In the rows, zero is written as 128.
One turn moves every row onto another: examples first, then more rows asked:
nol: [ 97 129 150 149 135 109 140 133 110 112 103 162 128 137 100]
butas: [122 139 153 145 120 109 139 146 117 165 105 137 138 148 123]
beve: [125 137 143 122 155 135 136 138  82 139 139 139 156 131  98]
kab: [107 145 147 139 137 110 122 118 105 176 116 141 146 143  99]
ros: [124 136 143 121 154 136 135 140  82 141 138 138 154 133  99]
relo: [130 144 139 152 122 130 154 134  78 142 132 149 122 133 116]
nako: [ 94 123 149 153 129 118 137 133 106 124 102 160 123 143 104]
pab: [113 153 148 142 144 101 125 111 112 163 121 143 155 136  97]
Buge: [109 151 153 114 150  89 133 131 109 149 110 145 144 128  84]
ralof: [127 151 158 131 135  88 149 148 127 135 106 140 147 132 110]
gavo: [130 153 156 148 132  93 146 136 129 141 113 139 154 136 117]
sifa: [ 98 131 150 156 136 110 139 127 112 112 107 161 132 137 102]
Mafu: [113 156 151 130 151  90 130 118 114 149 119 145 155 129  89]
Kof: [104 139 148 123 136 108 125 131 100 176 108 142 135 142  94]
bove: [124 137 143 119 155 135 136 141  82 139 138 139 155 131  97]
kobeg: [127 147 153 154 124 104 140 136 124 156 112 137 150 144 123]
tef: [120 137 155 129 122 104 143 157 115 158  98 138 131 144 116]
gog: [126 140 140 138 122 128 156 145  75 141 125 150 114 132 111]
laki: [ 98 130 149 161 132 114 137 124 111 118 108 161 133 140 105]
zozil: [131 151 144 133 135 111 162 143  83 118 128 153 124 119 102]
ras: [ 95 125 149 147 132 113 139 136 107 117 100 161 123 139 100]
kinu: [124 136 143 122 154 136 135 139  82 141 139 138 156 132  99]
latap: [135 155 143 147 134 113 160 131  86 119 135 152 132 121 107]
kap: [134 151 139 156 128 123 156 127  84 131 137 151 132 127 114]
Guziv: [124 135 143 120 154 136 135 142  81 141 137 138 154 132  98]
Kir: [ 96 126 148 160 129 118 135 127 108 123 106 160 128 143 106]
luse: [125 137 143 121 155 134 136 139  82 139 138 139 155 131  97]
non: [104 142 151 111 143  98 129 138 102 163 105 144 134 135  86]
Tib: [127 144 142 129 128 118 160 150  77 128 123 152 114 125 104]
pon: [123 143 158 122 130  93 147 159 120 143  98 140 135 137 109]

kobeg turns into butas
ros turns into Guziv
Kir turns into nako
Where do these go?
latap turns into kap
pab turns into kab

One turn moves every row onto another: examples first, then more rows asked:
kulo: [145 127 119  81 138 147 104 133 134 150 117 128 118 121 146 102 116 119
 128 134 125 101 117 120 109 117 112 135 179]
ripef: [154 143 120 113 124 124 116 107 128 135 115 123 112 152 146 114 124 126
 133 127 100  90 128 148 117 143 118 132 145]
tem: [149 130 115 116 122 129 100 131 111  85 131 121 116 121 136 116 112 142
 135 131 103 103 113 143 134 146 117 129 160]
Keb: [130 126  92 113 148 119 114 147 151 113 110 131  95 133 124 110 104 151
 131 124 131 104 105 121 102 129 102 119 136]
vukot: [143 146 117 112 126 136  90 140 152 118 127 100 122  95 142 109 124 167
 154 128 128 107 129 129 119 125 115 129 163]
bimi: [143 126 112 114 149 126 107 136 162 173 118 128 123 123 140 101 114 141
 135 126 124  93 120 127 102 115 115 135 142]
bag: [131 120 107 121 124 112 123 114 146 122 136 110 103 116 126  97 105 160
 128 125 120  96 121 121 102 126  94 110 150]
fum: [137 146 125 104 123 128  75 133 125 136 125 117 129 133 115 121 113 140
 150 113 120 119 128 115 131 149 123 139 116]
Gabaf: [141 125 110  75 130 133 101 121 161 114 126 122 116 121 139 123 111 138
 130 130 115 109 109 128 129 175 103 134 156]
nel: [148 114  93 113 151 118  91 134 127 134 119 117 135 128 127 116 118 142
 110 115 113 109 134 154 101 135 100 117 146]
darib: [149 153 120 130 151 142  96 137 129 127 137 106 103 115 125 115 105 160
 135 128 109 103  96 111 112 137 106 127 153]
letir: [133 122 112 133 136 129 110 139 132 104 137 119 120 120 129 145 111 131
 135 124 124  92 117 123 130 162 134 137 147]
masop: [144 131 112 100 118 126 105 128  95 136 123 124 117 123 135 121 112 134
 128 123 127  87 120 126 121  93 125 125 152]
Delo: [151 118 142 107 111 128  77 131 134 129 133 110 145 112 142 110 116 149
 150 138 133 103 128 126 127 133 110 129 158]
supo: [139 125  95  93 140 132  83 152 123 145 124 137 121 138 145  96 110 146
 125 115 105 104 124 117 133 121  87 118 148]
Maba: [148 152 113 104 141 129 113 123 149 138 139 118 104 124 151 116 122 131
 117 103 101  91 136 141 103 155 115 132 139]
balen: [142 128 130  90 146 129  87 109 147 136 130 131 136 107 141 141 114 146
 148 121 122 111 113 131 120 111 131 156 148]
karug: [126 111 112  91 145 138  99 149 134 146 125 114 124 135 135 117 100 158
 125 121 127 113 105 103 145 117  97 123 132]
pitu: [150 124  92 107 117 130 104 148 144 140 121 136  94 137 120 121 106 138
 130 129 114 104  95 131  98 140 105 133 128]
Dun: [135 136 143 105 135 147 109 123 153 128 152 133  94 115 156 136 114 152
 142 127 122  97 130 124 126 115 111 145 133]
kip: [139 120 108 106 119 131 113 143 129 118 137 117 116 123 134 139 102 163
 151 132 132 131  98 113 137 121 111 117 154]
lomok: [138 128 115 109 142 136 101 116 153 173 137 120 123 121 141 139 118 133
 134 111 119 125 119 126 115 134 134 123 159]
Seso: [146 130 114  91 139 124 101 126 123  82 144 125 119 122 122 118 115 142
 132 113 109 103 120 121 122 121 104 123 168]
rop: [170 127 123 100 145 132 112 131 142 131 131 118 115 154 150 107 112 118
 115 113 112  93 110 140 124 142 106 117 135]
Vanur: [135 151 127 117 156 121 106 115 137 130 121 115 110 104 157 119 115 142
 118 121 122  98 129 152 117 153 114 145 136]
subi: [133 126 139  92 124 138  74 117 127 128 137 114 130 128 152 121 121 128
 120 106 115 103 141 126 137 150 123 127 142]
Vaf: [151 126 116 121 118 141 105 108 172 138 137 119 114 124 151  96 112 144
 130 129 115 106 122 125 107 110 112 125 125]
gazu: [138 137 116  84 135 124 102 130 116 164 128 125 117 126 141 136 105 141
 131 129 130 131 116 129 130 118  99 144 124]
fevat: [132 121 132  89 109 143  73 136 129 136 134 127 118 108 133 123 120 144
 130 123 133 103 115 112 109 105  95 136 146]
Dod: [139 131 113 121 131 134 102 131 138  73 119 119 125 125 148 124 112 142
 136 127 129  97 121 119 127 135 121 128 127]
Zoto: [116 123 108 111 124 108 129 128 133 125 121 116 130 138 121 144 121 146
 147 126 119 109 118 104 126 129 121 136 153]
mog: [124 125  90 110 136 137 132 138 139 128 140 126  91 121 137 119 112 138
 141 112 113  89 124 117 101 123  90 114 140]
siv: [145 122 129 101 141 148  98 136 107 131 133 122 117 128 161 127 110 119
 139 113 135  82 124 137 135 138 111 113 138]
Notog: [127 120 113  95 116 107 107 125 144 128 117 137 129 135 146 122 119 124
 146 114 129 127 110 126 114 127 112 146 111]
Nefo: [128 131 113  93 138 141  98 129 140 143 113 127 117 138 148 140 110 147
 134 123 106 132 119 131 114 161 144 128 146]
rega: [132 116 107 108 134 128  98 127 149 130 136 122 118 106 162 144 112 182
 131 120 116 115 116 139 124 112 103 122 142]

gazu turns into balen
Nefo turns into vukot
Where do these go?
ripef turns into Dod
lomok turns into Delo
masop turns into Notog
nel turns into Gabaf
letir turns into bag
tem turns into Keb
Zoto turns into Vaf
fum turns into rega
pitu turns into Vanur
subi turns into kip

One turn moves every row onto another: examples first, then more rows asked:
mur: [184 151 143 135 127 147 114 106 117 135 142 126 144 158 108 135 130 128
 120 160 136 127 122 132 105 145 139 148]
rami: [147 117 143 140 108 157 101  95 117 119 164 131 110 139 119 119 132 109
 121 165 140 131 147 128 128 135 109 147]
Von: [140 137 135 165 123 148 117 111 113 123 141 119  98 129 145 136 131 140
 154 164 130 139 132 136 108 149 155 154]
rolet: [164 129 109 127  83 163 138 117 130 142 152 124 100 121 129 119 126 138
 119 138 134 130 132 125 116 120 141 141]
Mup: [170 138 140 130 138 134 154 104 114 139 145 102 121 147 113 166 144 134
 149 155 145 140 129 131 105 129 144 141]
dov: [165 119 113 125 153 132 106 107 119 111 139 127 120 129 110 132 130 133
 135 161 136 133 124 137 108 106 123 137]
nuga: [112 137 138 137 113 147 103 111 115 121 149 119 115 118 128 115 143 127
 108 151 140 139 137 125 128 119 140 147]
let: [183 133 121 127  90 147 130 105 125 125 145 119  94 107 110 137 135 134
 108 150 134 133 133 129 109 127 135 144]
zaga: [154 126 131 146 114 147 130 100 109 143 139 128 147 161 101 141 141 130
 124 167 158 128 132 126 115 156 139 147]
dusu: [168 140 119 110  94 167 147 101 109 128 157 119 106 112 116 129 144 139
 118 134 135 137 140 122 123 127 128 147]
Zevag: [143 127 112 111 153 139 120 102 116 109 142 125 126 124 111 129 143 135
 137 142 137 136 122 130 120 101 123 140]
Dilan: [134 130 122 143 100 142 132 111 138 151 137 132 144 158 114 129 130 126
 125 146 155 122 113 127 118 138 150 144]
nimim: [159 103 112 132 156 151 111 108 110 122 142 133 122 147 110 124 133 139
 138 166 136 127 135 131 117 118 123 136]
Navin: [143 141 151 153 128 143 120  94 113 108 138 118  94 117 127 147 146 135
 144 156 126 139 127 135 114 151 147 159]
Minar: [159 118 106 136  84 155 144 109 108 137 148 119 104 115 116 134 140 143
 117 158 151 137 147 123 116 134 139 143]
Tise: [130 112 107 120 143 145 120 109 133 123 140 135 120 135 115 118 135 134
 137 137 137 125 116 129 125 101 130 136]
rarar: [147 130 137 131 122 132 160 104 141 145 141 111 113 145 112 160 141 127
 146 135 146 129 115 129 115 122 151 138]
Bazaf: [132 149 131 132 111 141  99 114 109 116 158 113 123 117 140 119 130 122
 121 159 142 148 142 132 117 112 129 146]
Nameg: [179 129 122 132 104 172 131 116 105 137 147 120 101 124 118 122 139 150
 107 153 127 131 144 123 114 136 145 144]
gamez: [136 160 129 116 113 151 140 105 122 138 145 125 155 148 118 129 140 128
 129 127 148 133 114 125 123 129 141 150]
zemat: [122 116 146 144 107 154 102 100 124 122 152 131 107 131 115 116 142 117
 107 155 138 127 138 125 134 131 129 147]
Ketu: [155 139 135 134 111 149  97 106 110 116 168 121 120 132 136 118 122 113
 130 166 139 143 148 133 117 122 111 145]
kesap: [163 148 145 123 141 144 151 112 129 144 143 107 117 150 120 151 140 136
 143 133 128 132 116 129 110 119 156 140]
gesi: [133  93 103 133 139 142 122 103 122 125 140 136 120 141 106 127 137 133
 140 158 149 126 129 129 124 115 123 136]
rofi: [166 164 135 120 113 127 127  98 126 124 142 119 148 135 108 147 134 118
 125 145 150 136 113 134 106 130 132 150]
Siler: [138 136 135 144 106 150 133  90 134 117 155 129  97 130 140 138 128 118
 169 140 133 135 124 135 123 143 127 156]
beb: [132 134 127 154 113 157 132 103 113 126 155 124 106 135 150 134 129 133
 172 154 138 142 138 133 118 147 138 155]
Foto: [174 124 137 144 130 139 147 112 133 152 144 112 112 163 119 154 128 131
 149 156 139 128 125 131 104 130 149 136]
sunik: [144 145 154 139 124 157 126  88 127 110 148 128  92 125 130 138 141 126
 152 136 117 133 120 134 124 147 135 160]
Pil: [151 121 138 133 131 154 163 104 122 153 149 115 119 165 114 151 144 135
 152 142 142 128 129 123 121 134 146 139]

Siler turns into sunik
Bazaf turns into Ketu
Where do these go?
rarar turns into kesap
rolet turns into dusu
dov turns into nimim
rofi turns into mur

One turn moves every row onto another: examples first, then more rows asked:
gis: [118 123 138 131 128 110 137 146 144 125 126 131 156 120 112 135]
ladi: [128 152 131 132 134 139 111 115 139 121 127 142 107 143 121 121]
gipo: [108 100 121 146 123 134 139 123 134 121 130 142 130 135 145 130]
niki: [130 100 122 133 111 141 134 132 123 120 147 134 122 151 144 125]
Zur: [124 117 124 133 118 117 141 109 128 146 111 115 113 124 130 116]
susog: [ 92 115 121 129 131 127 137 118 116 132 120 126 127 140 119 129]
tupif: [102 122 121 120 129 107 133 118 125 133 112 132 132 111 113 130]
vel: [134 141 114 103 132 124 113 127 128 115 142 120 128 100 142 135]
Gaf: [136 116 125 127 111 123 138 115 120 145 122 109 107 137 129 113]
vela: [118 108 121 136 120 112 134 122 143 122 122 148 135 105 139 131]
rok: [143 118 140 149 129 143 126 140 112 141 139 128 133 141 112 132]
lefi: [112 138 114 117 142 127 118 120 133 116 132 124 133 100 145 140]
Radep: [127 118 139 158 137 139 129 134 119 142 129 134 140 132 113 136]
dezam: [155 108 122 116 101 124 126 137 125 119 150 135 120 131 137 122]
Bafe: [122 147 122 123 135 142 129 132 144 105 147 124 140 122 151 140]
reg: [108 117 138 140 130 125 141 145 137 125 130 127 153 141 117 135]
kobit: [126 146 123 120 133 144 128 134 142 106 151 122 139 127 151 139]
fika: [141 122 139 119 115 121 132 157 129 124 146 121 145 143 111 129]
basa: [125 114 125 134 116 124 141 111 123 146 116 112 110 136 132 114]
fuzu: [131 149 123 116 131 137 126 135 144 106 149 123 139 118 148 139]
rur: [131 127 122 101 116 100 125 128 119 132 125 127 124 109 108 125]
ludel: [132 155 131 128 134 130 110 115 142 122 124 145 109 131 119 121]
Fufa: [132 123 139 153 136 125 127 133 125 143 122 138 142 112 110 137]
nifiv: [138 137 115 103 128 138 113 131 118 114 153 113 121 122 144 133]
bis: [138 122 122 100 109 118 124 134 107 131 141 118 117 138 111 121]
tulib: [151 126 140 140 128 120 122 139 122 142 130 136 139 109 105 134]
gele: [126 153 132 133 136 135 112 114 142 121 124 144 109 137 121 121]
boliv: [134 119 125 126 114 111 138 112 128 146 113 115 112 118 127 115]
Semam: [141 119 125 123 110 115 136 116 123 146 120 111 108 126 127 113]
Bave: [157 124 140 138 123 131 121 144 114 142 141 130 133 127 108 131]
vero: [114 115 123 117 119 135 132 128 105 131 138 117 118 157 119 123]
zin: [139 126 139 119 118 107 132 153 138 125 136 127 150 122 108 132]
nado: [147 113 122 118 107 106 127 132 138 121 135 143 128 103 135 127]
rizo: [135 153 132 127 131 137 110 117 137 121 130 141 106 142 120 120]
bunab: [122 116 139 132 122 132 138 152 129 124 143 121 147 155 116 131]
luno: [138 155 132 126 131 132 108 117 140 121 128 143 107 135 119 120]
gani: [103 132 114 125 145 142 122 119 126 115 137 119 130 122 150 139]
vemi: [125 148 122 120 134 137 127 133 146 106 146 125 141 116 149 140]
meb: [118 132 115 116 136 150 119 126 117 114 151 113 123 136 149 135]
pobi: [132 147 123 116 131 141 126 136 142 105 153 122 138 124 149 139]

Zur turns into Gaf
zin turns into reg
Where do these go?
dezam turns into vela
pobi turns into vemi
Fufa turns into rok
susog turns into bis
vel turns into gani
rizo turns into ludel

